In the data rows, 128 means zero.
Every row has a hidden score. How much higher is the second row's score than the first row's in each pair? 20 means about the same, 40 much higher and 0 much lower. The score is a weighted sum of the row's numbers plus the product of two more (or one squared), each taken from its middle value.
[164  44  63 134 164 124  68 123 118 101 164  51  58 124 125  91]
[113 158 121 135 138 117 193  73  87  82 136 115 136  97 177  96] >> 3
[111 137 152  97  92 134 131 137 170 162 107 139 146 137  98 171]
[145 140 138 101  99 150 142 169 158 147 126 144 139 173 104 141] >> 24
[120 142 162  90  93 136 131 140 171 160 107 146 144 134 104 168]
[129 152 157  96  89 143 132 143 172 151 120 152 149 136 105 179] >> 21
[141  89 104 144 185 129  91 129 127 129 132  80  95 119 105 120]
[119 146 151 101  88 153 132 145 171 157 117 156 152 152 101 176] >> 16
[111 158 116 135 123 107 179  87  88  91 137 131 128  91 185  94]
[121 128 135 149 105 138 116 138  92  94 134 140 116  89 179  95] >> 28
[112 154 124 145 112 117 155 112  91  94 137 138 118  86 183  94]
[118 131 141 151 169  87 108 176 119 156 106 137 138 158  96 132] >> 26
[125 134 122 131 115 146 117 128  89  96 134 143 120  94 160  91]
[114 138 121 143 105 125 124 128  91  87 135 142 114  89 177  95] >> 24
[118 125 132 147 129 123 109 143 100 121 119 137 125 121 176  94]
[120 126 131 145 117 128 111 138  93 112 132 139 121 103 182  90] >> 16
[130 125 143 139 106 139 168 133 119 115 146 142 136 113 110 123]
[115 155 117 136 141 118 190  73  84  79 139 114 140  96 178  98] >> 2
[116 119 147 126 122  82  90 156 153 178 115 125 150 139 110 134]
[127 153 153  97  92 154 130 142 171 152 126 157 154 140 104 179] >> 19
[130 149 155  97  91 156 132 142 172 152 122 162 147 143 105 180]
[129 155 150 100  89 150 129 138 171 155 122 163 149 142 104 180] >> 19
[136 113 118 136 152 102 101 157 115 110 134 118  96 127 140 106]
[128 152 153  98  89 149 135 146 172 156 121 159 152 138 101 179] >> 12
[113 155 123 138 110 120 153 114  90  92 132 141 118  81 182  93]
[116 130 142 150 166  91 123 178 116 162 105 125 148 166  99 137] >> 26
[179  50  41 151 205 142  72  93 121  94 148  50  77 112 142 100]
[120 131 138 157 164  91 104 177 119 164 113 145 145 157 100 136] >> 23
[116 120 147 140 112 138 128  93  92  93 132 139 120  89 173  98]
[141 112  98 141 184 121 111 117 121 109 139  95  99  94 131 100] >> 16
[114 128 139 143 173  95 107 176 123 156  99 128 141 153  95 133]
[123 137 152  95  86 137 132 140 170 158 108 147 150 135  96 176] >> 18
[132 156 152  96  94 149 130 145 173 154 125 161 150 145 104 180]
[131 129 131 143 147 103 120 191 126 143 117 144 145 171  93 135] >> 28
[181  47  37 147 204 147  78  89 124  89 155  42  71 113 142  98]
[112 164 115 133 134 111 190  83  88  84 144 126 126  93 180  95] >> 11
[119  95 129 147 146 111  94 159 135 139 121 109 119 192 100 122]
[129 154 153 101  87 151 132 141 173 155 122 161 150 140 107 178] >> 16
[120 128 142 150 168  90 104 183 121 155  93 135 142 153  93 128]
[116 123 140 134 160 103 121 176 125 152 109 141 142 154  99 134] >> 19
[120 126 137 147 166  87 109 177 120 157 103 138 139 158  96 131]
[118 155 120 134 140 115 188  73  86  79 140 118 135  91 177  99] >> 4
[127 133 132 145 123 123 111 142  99 116 131 144 117 119 160 105]
[122 147 158  94  88 143 134 144 173 157 119 152 149 133  99 178] >> 18
[116 145 128 153 145 101 170 117 119 131 122 129 136 139 113 120]
[122 135 133 145 103 140 117 140  90  92 125 148 115  88 181  94] >> 26
[114 124 136 149 167  90 115 169 118 155 108 140 138 155  96 130]
[113 150 122 143 108 120 138 120  92  91 133 144 113  87 178  93] >> 17
[115 138 148 101  92 146 131 146 172 147 120 150 142 161 100 166]
[129 153 152  98  88 156 131 142 173 157 124 157 152 140 105 178] >> 19
[117 154 112 127 141 135 162  86  82  72 136 123 133 101 162  98]
[180  45  40 145 205 142  76  96 122  91 154  45  69 112 145 100] >> 26
[123 146 108 139 143 140 161  63  87  78 132 127 130  87 176  98]
[118 142 125 154 149 108 152 121 120 135 116 125 142 140  99 126] >> 24
[122 135 131 131 147 112 140 138 100 158 103 131 149 168 112 121]
[115 125 136 152 165  94 110 176 120 157 103 135 138 157 107 126] >> 16
[118 156 118 134 142 121 185  78  83  76 139 116 138  97 171  99]
[121 134 119 134 114 130 114 144  97  86 135 143 111  90 163 101] >> 37
[119 157 118 130 146 125 186  68  83  75 137 115 141  99 174  98]
[120 122 133 153 158 103 106 167 116 150 112 132 139 158 127 115] >> 39
[115 158 120 131 138 112 191  69  85  80 141 116 136  97 176  98]
[114 129 138 156 116 138 168 142 150 155 128 134 139 131  85 145] >> 32
[122 139 152 107  96 155 134 137 170 159 114 146 143 149  99 172]
[172  45  49 154 173 145  79  87 134 129 161  46  57 122 119  96] >> 18
[121 126 159 133  77 161 149 108  94 109 128 154 125 121 137 115]
[129 148 117 130 139 143 150  95  85  73 133 125 130 102 160  97] >> 26
[113 150 119 131 146 130 179  71  82  70 139 116 133 103 171  99]
[155 171 157  83  90 150 129 143 172 157 142 170 147 138 116 180] >> 34
[126 126 140 127  97 138 153 140 164 161 136 150 148 122  91 162]
[113 109 139 143 120 154 127 134 167 152 102 115 133 173 104 134] >> 11
[125 122 143 146 106 137 172 156 146 154 126 140 139 135  77 149]
[122 111 130 137 161  99 115 155 119 115 135 111 101 135 123 114] >> 26
[151 164 152 101 102 150 122 143 172 156 149 179 160 137 118 179]
[113 126 141 154 165 100 100 160 120 156 112 121 126 160  91 128] >> 19
[124 141 135 153 134 118 169 137 130 146 114 124 141 148  91 132]
[121 124 135 157 170  90 112 175 119 164 104 139 137 160 100 132] >> 31
[111 130 146 106 104 149 124 147 167 147 111 145 140 173 103 160]
[120 116 152  99 105  77  91 137 166 193 105 116 149 140 116 135] >> 17
[127 137 109 141 157 136 125  81 104  77 145 127 112  66 179  89]
[130 154 151  95  92 156 128 149 172 154 121 167 152 147 109 181] >> 18
[131 131 126 144 161  90 111 180 120 145 100 141 151 168  95 132]
[163 168 151  84  90 146 130 151 170 159 137 161 150 147 119 167] >> 20
[107 102 132 134 139 119  95 159 141 137 116 115 127 201  99 128]
[116 146 119 151 156 110 156 116 115 129 126 124 145 147 112 122] >> 14
[115 163 116 135 130 112 188  80  86  89 141 127 127  92 180  95]
[131 130 148 119  93 139 148 143 167 165 139 155 146 124  95 169] >> 29
[152 164 153 111 113 126 119 148 164 157 149 172 155 134 112 172]
[130 149 152  96  89 153 132 145 171 157 123 158 150 141 103 178] >> 14
[125 129 139 150 173  89 111 177 120 156 106 136 141 160 100 130]
[124 137 138 151 166  97 110 175 125 157 118 141 143 156  95 134] >> 17
[131 156 152  97  94 154 131 150 171 153 122 167 152 141 107 182]
[118 157 118 132 141 110 189  77  85  75 138 120 140  97 178  98] >> 9
[123 154 119 132 144 143 155  86  83  75 136 123 141  99 161  95]
[127 145 112 137 145 149 147  71  92  82 137 130 123  80 181  89] >> 19
[116 133 152  92  85 128 134 143 170 169 104 144 146 130  95 172]
[115 154 118 133 142 126 187  72  82  80 141 117 135  96 175 101] >> 8
[125 117 153 101 110  81  86 141 164 189 113 118 149 137 115 133]
[119 134 156 131  82 158 135 108  90  94 135 149 123 109 155 109] >> 22
[110 129 151 107 107 142 134 146 159 151 120 156 153 143 104 154]
[120 155 117 128 144 132 173  76  85  74 135 113 142  98 168  98] >> 9
[106 120 141 111 110 139 108 155 162 145 111 136 134 178 104 148]
[117 150 122 133 128 104 195  82  90  83 142 127 130  90 183  96] >> 15
[115 123 140 144 163 100 118 181 122 155 107 142 138 167  99 133]
[111 127 152 110 119 101  81 133 156 164 106 127 141 159 113 137] >> 13
[124 126 133 143 104 144 175 159 150 157 124 137 133 138  76 148]
[114 157 117 137 132 113 191  77  85  85 145 122 127  93 180  96] >> 16
[163  46  65 131 173 124  66 121 117 104 162  51  62 124 127  91]
[112 148 129 141 106 126 137 125  91  97 129 146 115  93 179  95] >> 16
[119 151 117 130 142 124 184  76  85  70 133 114 135  99 174  99]
[117 160 117 133 138 118 192  70  85  84 139 114 132  99 181  94] >> 18
[112 125 142 117 131  99  75 136 153 161 100 124 137 166 117 134]
[120 143 150  88  89 142 133 140 173 166 112 148 151 133  98 176] >> 19
[161  57  75 129 163 118  69 129 116 111 160  61  63 131 129  92]
[176  47  48 140 203 144  76  92 124  86 148  44  71 116 144  98] >> 17
[114 115 157  89  90  96 116 135 167 189  99 118 146 130 100 152]
[135 136 111 136 169 131 118  92 111  75 149 117 102  63 170  88] >> 24
[128 127 135 141 112 123 134 123  99  77 148 139  95  69 177  90]
[129 152 147 101  86 152 133 147 172 157 122 159 146 139 106 180] >> 7
[121 138 158  97  86 132 127 134 171 164 112 150 146 137  99 174]
[179  43  40 146 202 147  79  88 124  95 154  41  69 116 142 102] >> 21
[150 164 154  90  91 159 123 142 173 158 140 170 148 140 115 182]
[114 154 116 134 144 123 185  70  82  77 141 112 139  96 171  99] >> 6
[119 147 153  93  92 152 135 143 168 144 119 163 154 141 102 172]
[129  87 116 166 146 142 113 125 151 152 115  93 116 179 103 116] >> 15
[124 151 117 134 144 130 183  73  83  73 140 114 141  99 170 100]
[115 133 146 111 101 155 132 136 171 162 109 139 146 153 102 159] >> 24
[112 160 119 134 137 118 189  76  85  78 144 113 140  97 178  97]
[111 115 142 139 110 154 129 126 169 153 104 120 143 171 105 142] >> 25
[123 135 118 135 113 145 119 131  92  93 136 137 120  92 163  91]
[179  39  41 141 201 141  75  99 123  90 150  43  66 113 143  95] >> 22
[127 157 150  92  89 155 128 141 173 150 122 158 146 140 104 178]
[131 151 147 101  90 158 129 145 173 155 127 163 146 143 106 179] >> 19
[121 148 157  96  92 149 132 140 171 155 119 162 149 140 104 177]
[120 157 113 136 144 126 186  67  83  80 140 119 136  97 177  97] >> 9
[123 113 135 153 148 107  86 150 127 148 114 114 126 184 121 115]
[115 154 117 131 143 124 182  74  84  79 138 116 137  97 174  98] >> 1
[130 154 148  92  90 150 134 146 173 148 123 160 146 142 104 179]
[125 128 132 145 125 120 112 154 100  92 135 136 120  89 155 103] >> 31
[115 155 120 146 117 115 161 107  90  94 138 139 128  90 184  94]
[116 156 121 137 136 114 193  70  87  83 145 120 132  95 180  96] >> 12
[128 142 119 128 120 148 123 121  87  92 135 138 119  97 158  91]
[117 151 126 145 110 121 143 115  89  96 136 144 123  92 180  95] >> 21
[142 131 135 116 105 147 142 175 149 147 128 146 148 176  98 138]
[119 125 149 115 119 136 135 151 152 146 113 154 154 151 102 146] >> 18
[151  55  82 130 157 120  72 131 119 135 151  66  74 156 109 102]
[123 125 130 143 145 106 106 156 111 122 123 134 115 126 143 108] >> 26
[116 132 135 143 105 137 118 141  92  94 134 143 115  87 180  93]
[121 130 158 128  82 154 154 110 103 118 121 156 133 134 114 128] >> 11
[113 124 144 137 143 117 128 168 134 154 110 149 152 160  97 138]
[114 121 151 104 131  94 118 155 142 165 104 131 144 141 109 131] >> 20
[115 154 118 139 155 112 172  94  99 101 131 117 144 123 141 110]
[122 146 123 139 124 109 189  82  88  91 142 127 126  93 182  92] >> 25
[121 120 143 140 114 139 130  92  91  90 136 143 118  92 172  95]
[124 141 151 109 103 150 126 144 163 154 119 158 145 149 101 170] >> 16
[131 102 120 147 154 106  95 164 121 128 130 109 112 149 126 112]
[119 136 135 147 165  83 116 178 119 164 106 129 144 162 102 137] >> 21
[116 103 125 147 145 127  97 134 142 153 108 110 126 168 113 125]
[115 123 141 145 176  97 108 176 126 145 104 127 140 148  91 133] >> 27
[112 124 145 125 152  92 119 164 128 159 108 130 143 154 103 132]
[123 129 134 141 107 142 111 142  91  95 131 144 115  91 183  92] >> 19
[118 151 117 129 145 134 172  79  82  76 136 118 141 101 165  97]
[124 123 140 160 167  85 112 177 120 160 104 139 142 160  92 132] >> 33
[128 154 153  94  91 150 131 144 174 155 127 161 148 134 103 179]
[113 128 147  92  95 116 116 130 169 166 104 132 144 142 100 160] >> 20
[127 151 152 102  91 156 131 143 171 155 125 163 150 143 103 178]
[127 156 156  97  94 158 129 143 171 152 122 160 146 138 105 180] >> 21
[124 132 131 145 144 108 107 159 108 141 115 133 132 146 154 102]
[134 152 151  96  91 152 128 143 172 149 118 159 150 139 102 180] >> 10
[122 130 144 155 162  88 103 173 120 161 104 143 147 167 101 135]
[127 150 150  96  90 156 130 145 174 153 125 163 148 144 102 178] >> 11
[168  41  64 133 170 122  67 124 116 102 166  52  56 126 125  91]
[139 158 152  94  97 164 125 143 174 150 139 171 145 142 110 181] >> 16
[129 153 159  97  88 158 131 147 172 154 124 156 150 141 101 180]
[122 128 137 138 107 119 181  90  96  93 138 127 125  88 175  97] >> 21
[110 129 148 107  95 147 126 147 172 149 116 149 145 164 104 165]
[131 152 148 103  89 154 135 141 172 155 125 159 149 144 105 181] >> 20
[125  87 118 144 147 131  88 129 137 145 126  97 114 165 114 115]
[111 123 140 138 159  90 116 167 124 162 109 135 144 152  99 130] >> 25
[118 129 152  88  85 124 133 136 170 173 103 136 146 129  96 169]
[154 167 152 108 108 138 124 147 168 158 148 173 159 134 120 174] >> 25
[119 154 119 132 138 114 189  67  84  79 144 116 139  94 175  98]
[126 154 119 132 146 135 168  82  83  70 134 120 136 104 164  97] >> 23
[120 135 134 144 119 115 188  79  90  96 137 124 132  88 179  94]
[127 138 120 131 123 144 127 120  88  90 135 137 123  93 155  95] >> 26
[108 162 112 135 124 111 180  83  88  90 138 130 127  88 181  92]
[127 114 125 154 182 110 102 154 126 136 109 111 119 131  97 131] >> 30
[172  46  59 142 161 148  78  97 135 127 161  46  61 136 121  94]
[121 143 130 141 104 126 128 131  90  95 131 143 118  92 179  96] >> 26
[107 161 116 139 115 111 164  96  90  94 132 136 118  85 182  94]
[173  43  57 137 197 138  69 105 121  87 156  41  73 118 139  96] >> 26
[122 141 153  96  90 148 130 145 173 154 120 154 150 150 101 173]
[129 157 149  94  92 152 126 143 173 152 125 160 150 138 102 179] >> 21
[119 125 137 151 115 138 175 153 142 154 119 126 134 144  78 147]
[129 152 149  93  91 147 132 148 173 158 120 160 150 139 104 179] >> 23
[123 135 133 130 121 134 128 126  93 137 113 143 129 130 147 109]
[123 144 114 126 131 145 138 104  84  80 134 132 125  95 159  94] >> 20
[123 128 138 143 108 143 118 140  92  98 135 142 117  85 181  97]
[130 150 153 101  89 156 133 143 172 150 126 159 145 139 105 178] >> 17
[132 151 154  93  90 153 129 143 170 148 120 163 149 143 106 180]
[113 125 140 126 105 149 130 137 171 152 102 127 140 168 103 152] >> 14
[114 158 122 140 118 111 167  99  91  90 140 135 122  94 180  96]
[132 130 127 135 137 110 121 189 132 142 119 145 143 175  96 133] >> 29
[115 152 120 134 144 123 179  70  86  80 129 119 140  97 176  99]
[123 126 143 134  98 126 173 101  99  92 142 136 124  86 170  96] >> 34
[123 141 118 126 123 149 128 113  86  85 133 135 124  96 156  94]
[110 133 147 129 126 134 110 143 152 153 109 141 141 162 103 149] >> 17
[135 160 157  94  92 152 130 149 173 158 132 174 148 144 110 180]
[163  56  73 136 154 145  77 106 134 126 157  52  65 133 116  95] >> 15
[120 159 117 135 138 109 191  74  85  83 137 123 135  95 179  96]
[115 128 142 150 167  96 100 165 120 155 108 131 132 160  92 128] >> 32
[132 125 125 143 152  99 118 189 124 139 113 141 148 176  94 133]
[141 148 152 136 148 109 118 162 141 169 137 159 144 137 106 151] >> 14
[139 162 152 102  94 158 127 141 173 152 135 168 158 141 111 181]
[167  39  60 135 187 130  71 105 120  94 162  53  64 118 131  95] >> 25
[117 161 114 140 130 113 187  79  87  88 144 128 128  94 179  96]
[125 125 136 140 100 123 176  95  97  88 136 128 129  87 175  98] >> 28
[123 119 151 125 132  85  94 161 145 175 110 129 146 147 104 132]
[116 130 137 153 164  92 108 173 121 160 109 138 146 162  98 135] >> 24
[120 126 132 143 113 135 115 121  91 128 125 143 118 114 170  99]
[133 105 112 139 157 104  96 154 116 113 140 108  97 131 136 108] >> 28
[124 155 154  92  91 148 133 142 172 152 124 159 144 144 105 179]
[168  45  58 134 187 132  70 118 118  92 159  48  67 124 131  94] >> 25
[150 154 152 127 135 112 118 158 149 157 148 169 153 134 108 160]
[121 128 141 144 131 119 114 130  99 142 114 142 128 138 150 108] >> 18
[125 135 137 154 165  92 110 180 121 160 110 137 149 157  92 132]
[126 132 128 141 105 121 156 114  92  90 138 145 117  85 179  90] >> 18
[178  49  37 159 187 149  80  83 131 124 156  46  64 117 125  98]
[125 141 150  97  88 141 134 144 170 159 118 153 150 138 101 175] >> 22
[129 159 155  95  92 154 130 144 172 149 126 166 150 143 107 180]
[177  46  42 145 204 148  74  94 122  91 156  44  71 113 141 100] >> 20
[124 148 158  97  92 161 131 149 173 156 124 162 150 135 100 175]
[117 156 123 129 141 126 183  69  85  79 132 116 138  94 173  98] >> 9
[117 152 115 133 142 133 174  64  83  80 134 122 136  97 176  99]
[159 164 153  85  91 155 136 158 169 159 134 156 143 152 118 161] >> 39
[173  38  58 129 181 131  66 119 119  99 160  48  65 127 127  93]
[120 138 151  92  89 136 131 139 171 167 115 149 145 138  99 172] >> 14
[106 126 152 110 104 145 117 147 165 147 117 144 139 177 103 154]
[119 148 123 143 156 105 163 120 115 130 120 124 143 142 117 122] >> 18
[130 155 154  96  94 146 129 149 171 157 126 164 149 143 104 182]
[119 128 163 126  84 153 132 108  91  96 135 147 116  99 168 103] >> 19
[138 157 153  99  94 156 130 143 173 155 133 169 150 145 107 182]
[125 149 151  88  91 152 133 141 171 154 122 159 138 147 103 179] >> 19
[118 122 154 134 102 145 118 111  91  97 135 145 112  93 179  95]
[124 126 155 138 112 142 126  99  92  97 134 140 118  89 175  97] >> 21
[117 127 154 126  93 147 127 108  90  96 129 146 119  88 173 100]
[124 133 135 143 105 137 118 140  93  95 131 144 119  87 178  96] >> 20
[121 152 116 128 145 122 182  74  83  76 138 117 137  97 174  99]
[130 141 117 126 129 146 133 112  85  84 130 138 127  92 155  93] >> 31
[127 154 153  91  89 152 131 143 170 156 124 158 151 134 105 178]
[126 114 144 138 141  91 100 173 137 175 106 130 144 149 102 131] >> 22
[156 172 154  80  90 150 124 143 173 157 141 168 147 139 116 178]
[127 150 154  95  89 152 128 145 174 153 117 161 144 142 106 177] >> 15
[116 161 118 132 145 122 183  73  83  74 138 116 139 101 173  98]
[117 145 124 138 122 103 189  85  89  88 142 127 124  95 185  95] >> 28
[125 149 152 101  90 150 133 141 172 152 127 158 148 140 102 180]
[139 126 106 142 178 117 115 105 115  89 146 103 104  84 152  94] >> 20
[184  49  42 152 203 141  76  90 123 100 156  41  72 113 141  98]
[117 121 148 115 142  95 122 157 134 166 104 131 149 154 103 133] >> 20
[121 124 138 148 163  83 118 167 118 148 108 142 133 155  96 131]
[146 145 147 147 155 105 119 167 135 163 129 155 153 141 102 146] >> 20
[113 140 135 147 116 108 185  94  91  92 138 134 120  90 180  93]
[124 142 149 107  93 151 134 139 172 155 111 150 146 149 101 173] >> 19
[110 163 118 138 131 114 189  79  87  87 139 123 130  89 180  96]
[147  72  87 138 182 131  87 116 128 127 139  66  80 113 109 113] >> 32
[123 134 157 130  89 157 156 113 105 121 124 158 130 135 116 127]
[123 158 119 130 142 131 177  77  83  69 131 116 142 100 170  99] >> 16
[118 150 146  93  90 142 133 140 171 157 106 152 154 142 102 178]
[164  44  64 134 162 119  68 125 116 101 162  56  60 125 129  88] >> 26
[135 144 146 151 161  97 117 170 129 156 124 150 148 152  96 140]
[117 128 135 150 163  84 109 177 119 161 108 138 153 157 101 135] >> 19
[115 139 150 100  94 152 133 139 170 149 130 159 151 144 101 167]
[119 143 160 126  96 148 153 136 130 144 121 153 146 154  91 150] >> 15
[132 104 115 146 184 117  94 142 128 138 118  94 108 129 101 125]
[128 131 128 145 163  91 110 179 119 147  98 139 152 160  96 131] >> 27
[113 126 135 150 165  89 118 168 120 136 116 135 127 150 107 127]
[133 149 153  91  89 147 131 139 172 156 123 159 149 136 104 177] >> 14
[117 150 123 149 143  97 184  93 104 109 131 126 136 120 148 104]
[126 152 151  94  91 152 132 140 173 156 122 159 148 140 104 179] >> 25
[113 122 142 142 152 109 123 173 129 156 111 141 143 161  98 134]
[122 128 133 143 103 140 114 142  91  96 132 142 117  93 179  95] >> 19
[118 132 128 146 102 137 120 139  92  94 129 147 112  92 178  98]
[130 153 154  97  89 160 130 141 173 153 124 161 147 135 104 179] >> 17
[109 123 151 104 110 102 102 131 163 163 104 132 145 150 107 150]
[118 156 116 133 140 128 180  65  84  75 137 120 133  94 174  98] >> 9
[179  50  43 160 180 146  78  80 135 127 157  47  56 118 121  96]
[168  53  71 142 159 147  76  99 135 125 160  50  60 134 119  95] >> 20
[126 155 150  94  92 155 127 142 172 150 127 162 151 143 105 179]
[128 154 151  96  89 149 132 144 173 155 126 156 151 143 102 179] >> 19
[118 136 150  88 104 106 118 137 165 169 105 134 142 140 114 141]
[134  81 105 146 158 120  75 127 118 146 133  85  82 155  99 110] >> 20
[131  67 100 144 151 137  78 116 135 138 130  67  82 158 119 107]
[115 156 116 134 133 112 194  75  86  80 138 124 132  95 179  99] >> 15
[168  46  65 127 174 121  72 119 118 103 162  49  63 123 130  93]
[119 145 146  99  90 148 133 145 173 154 124 160 145 152 102 176] >> 14
